Each named move below is a turn or a mirror, shown by a few rows before and after it. Which moves, in which order, take the first row of each later pair to the second? The first pair is answered.
move lovid:
[ 22  45  17  -8  -6 -15 -50  -6  27  -3   8  40 -14  54] => [-11  29  47 -29  -9 -14 -33 -22  31  11 -15  45 -36  31]
[-15  20  -2  13 -12 -13  -1 -21   8  12  -8 -25 -40 -12] => [  5  31 -17  27 -12 -16 -12 -12   6   4   6 -28 -27   4]
[-22  21  27   0 -15 -12  -5 -42  31  10 -13 -16 -23  18] => [  8  37   1  18 -14 -13 -20 -28  27  -2  11 -22  -4  38]
[  4  13   1  23 -14  -2 -24   5  -5   5  -3   0  11   6] => [-17   2  18  10 -15  -2 -13  -5  -2  14 -17   4  -3  -8]
move tad:
[-20  42 -30  37   5 -30 -11 -31   5  28  10  -9 -58  32] => [  5  13 -51  64   3  -9  -6  32 -56   2  21  -7   6 -13]
[-11  23  18  19  -6  -3 -26 -15 -12  17 -26   0  -3   0] => [ -4  17  12  26  -9   2 -25   0 -26  11 -23   0  12  -9]
[ -7  15   4  -1   8   9   4 -15 -19  -7  10  19 -20  29] => [  0   6  -3   8   7  13   5   4 -37 -15  14  19   0  17]
[  2   4  33  -3   4 -17 -14 -27  15  -6 -12 -21   6  11] => [ 13  -9  25  10   3  -8 -12   1 -12 -16  -5 -19  34  -9]
move Giber:
[ 13   0   2  -2 -11  11 -29  22   0 -14  11  39  32  14] => [  7  18  22  -6 -15   3 -31 -22  30  -2  -1  13  18  31]
[ -5  15  36  47  -2   5 -22   2  -6   0 -11  -7  11  -1] => [ -8   1  29  36   1   7 -27  24 -12  -4  -5  30   5  -5]
[ 11  12  10 -10 -13 -21 -14 -11  56   4 -12 -14 -11   7] => [ 28   2 -12  22 -14 -13  -3  27  12 -12  -4 -32  28 -21]
[  7 -30  -6  -4  -4  22  -6  38 -22 -12   3  37  13 -23] => [ -8  -2  29 -27  -9   9 -14 -32  36  10 -16  15 -24  14]
Pairs:
Each pair is two moves apart.
[-18  36  30  44 -19  -2 -28 -24   4  17 -16 -25  14 -18] => [-32  21  31   8 -12   0 -42  -9  19  18 -12  46 -19  -8]
Giber, Giber
[ 28  11 -25  -7  15   1  26 -17  20   7  25 -41  -6  25] => [ 14 -21 -27  -4  16  11  47  15 -19   3  18 -31   5 -19]
lovid, Giber
[-16  22  -6  -1  11 -21  -6 -15  15  10   5  26 -35  16] => [  1  27 -16  36   5 -18   6 -12 -12   2   5 -34   4  -2]
Giber, tad
[  3  -3 -12  -4   1   7 -11  -1   0  12  25  -9  29  -1] => [-14 -17   3 -14   2  10   2  -8   0  19  11  -8  21 -17]
lovid, Giber
[ 14   4  -5   3  16   8   9  -7   2 -15   6 -12  -4  -9] => [  6  -5  -3  -9  17  10   8   0   4 -14   6   8 -13 -12]
Giber, lovid
[  4  -6 -44 -15   2  -7  23  15 -13  -4  10   8 -13  23] => [ 12 -11 -39  -6  -4  -1  23  21 -25  -9   8 -10  11  11]
Giber, tad
[ -8   8 -17  -6   8   8  12   9   2 -12  26  15 -26  18] => [-20  -7  -5 -11   6  11  23  10  -6  -8  15  18 -27  -1]
tad, lovid
[  2 -15   2 -40  10 -14  -9   1  36   1  24 -13   8  10] => [  8 -10   0 -24   7 -14  -4  -3  28   1  21 -40  20   5]
Giber, tad
[ -8 -21   5  -6   2  13  -5  32 -18 -10   4  26   5 -19] => [  1  -1  13  18  -4   6   4  -1 -15  -7  -6 -41  22 -17]
Giber, Giber
[ 12   4  16  -2 -11  -4 -16 -15   8  11  -8  -7 -16  20] => [  2 -15  21   4 -12   2   2  -2 -16  11 -17 -14  -7 -14]
Giber, lovid
[ -7 -23  -3 -27  10  -2  24  -8  18 -21   0  10 -10  -2] => [ 14  -6 -14  -2   7  -5  22 -14  13 -25   7 -29  13   5]
Giber, lovid
[  2  28  22   3 -21 -13 -41  -8  36 -13 -22  16  13  46] => [  5  12  23  -3 -21  -4 -45  13  26 -20 -18  37  27  35]
tad, Giber
[ 17   6 -59  26  16 -12  10  45 -18 -17  21  27 -16  16] => [-11  19 -17  -8  12 -24   8 -19  36   7  -2  23 -61  40]
Giber, lovid
[-12 -20  46 -36 -23   9   3 -41  45 -10  -5 -25   2  15] => [ 37  -4   4  -2 -21  13 -19  -5  23 -33  28 -32  46  35]
lovid, tad
[ -4 -30  -3 -34  11   0  20  21  33 -14  18  60 -17 -19] => [ 14  -8 -20 -27  12  -5   5  14  47 -18  33  55 -19  13]
lovid, tad
[ 12   6 -22  12   6  -1  16   5 -16  -5   4 -28  15   0] => [ -6  13  -9  -3   8  -7  18 -23   7   7  -4 -27 -14  12]
tad, lovid
[ -6   3  51 -11 -19   0 -26 -26  21  -1 -35  17  -1  10] => [  7  -3  38  23 -21   7  -9  -6 -17 -11 -34 -24  38 -20]
Giber, lovid
[ -5 -17 -37 -37  25  -2  32  17  11  -6   9   9 -37   1] => [ 13 -17 -37  -7  16   6  39  19 -13 -13   6 -43   8 -19]
Giber, tad
[ 15 -13  -7 -33  21  -6  35  -6  18  15  13 -14  -4 -15] => [ 30  -7 -22 -30  24  -6  25   4  19  10  26  -3   0  -1]
lovid, Giber
[  2  27 -30   3  -2   5  27  27 -27  23  -2   5  -4  -1] => [ -2  36 -27   3  -2  -1  28   7 -15  29  -6  -7 -15   8]
tad, Giber
[  4   5   8   2   0   4  -4 -13  30 -14  10 -14  -3  -1] => [  1  -3   2  -8   5   6  -6   7  25 -19  16  16  -8  -4]
Giber, Giber
[ 72 -13  -4 -34   2  16 -41  14  22 -31  31  25  70  40] => [ 76   2   3 -19  -3  12 -35  -8  27 -27  25 -17  81  42]
Giber, Giber
[-18   0  -6 -19   9  -9  17  -8   5   1   0   4 -35   7] => [ -5   4 -11   8   7  -8  24  -5 -14  -6  -2 -35  -7  -5]
Giber, tad
[-12  29 -28  31   6 -29   2 -12   6  20  -5 -17 -28   9] => [-11  23 -40  29  10 -28   2   4  -4  17   1   0 -32   6]
Giber, tad
[ 10  -6  16  21  -8  16 -17   3  -7 -13  -8  -9  44   1] => [-13 -25  32  -2  -6  18 -10   5  -4  -3 -19  20  24 -14]
lovid, Giber
[-11 -11  -6 -17   4   9  14 -13  15   1  -4 -28  -2   7] => [  6  -4 -21  -6   5  11   6   0   9  -8   8 -30  12  14]
lovid, tad
[ 18 -14  26 -27  -1  -5  18 -26  60  23 -16  -6 -10  38] => [ 22 -57  24 -12  -5  15  34  28   3   7 -18  -3  39 -19]
tad, lovid
[ -6   6   4 -29  -4  -4  -8 -29   2   2  -1  -7  26   0] => [  6   7  -3 -22  -2  -2 -13 -19  -4  -4   5 -10  36   1]
lovid, tad
[-19  -1  18   2 -18  16   5  16 -10   8 -14   8  -4 -22] => [ -6  29   5   5 -16   3 -12  -5  18  11  -2   5 -20  19]
lovid, tad
[-34 -12  15   0   1  -2  16   3  -3  21 -15  11 -31   0] => [-22  -9  11  22  -3   0  23   3 -18  16 -16 -28  -7 -11]
Giber, tad
[ 15  -8   7   7  12  -8 -11 -33  28   9   3 -43  -9  32] => [ -6 -48  27   3   8   7  10 -11  -4   9 -16 -36   6 -22]
tad, lovid
[ 31 -19 -24 -32  37   0  -4   5  23 -15  32  -1  23  23] => [  6 -28   6 -28  29  -1  26 -24  17  -2   2 -50  24 -11]
lovid, Giber
[-10 -24  22  -1 -24 -14 -24  11 -26  12 -11  56  -9 -15] => [ -6   4  38  21 -31 -23 -15 -42  -9  22 -26 -18  -3  -4]
tad, Giber
[  8  20  20   4  -7  -3   9   9   8   2 -21  -8  22  19] => [ -4   1  23  -6  -5   2  15  25  -3   2 -25  14  16   1]
Giber, lovid
[-29  -4  35  -1 -16  -3 -23   7  -2  12 -17  71 -17  -9] => [ -5   8  38  49 -26   0  -9  -8 -27   5 -27 -20  38 -28]
Giber, tad
[ 15 -11  26   0 -13  17 -34  11   2  -5  -5   9  36   6] => [ -2 -14  42 -15 -15  14 -27  -7  13   6 -19  11  15   4]
lovid, tad
[  8  -2   3   6  -3  -2 -23  10 -15   6  -7  13   6  23] => [ -6 -14  16  -1  -6   1 -15   8 -18  10 -17  15   2   7]
lovid, tad
[ 13   7  -4  32  -6  11   2  -8 -13  -5  -4 -51  30 -12] => [  8 -13 -27  22   3  15   0  39 -33 -12  12   6  18 -18]
tad, Giber
[ 10   5 -20   7  -1 -15  18  26  15   9  13 -23 -18  24] => [  6  -2 -19  -3   2 -14  12  34  16   8  16   0 -24  27]
tad, Giber
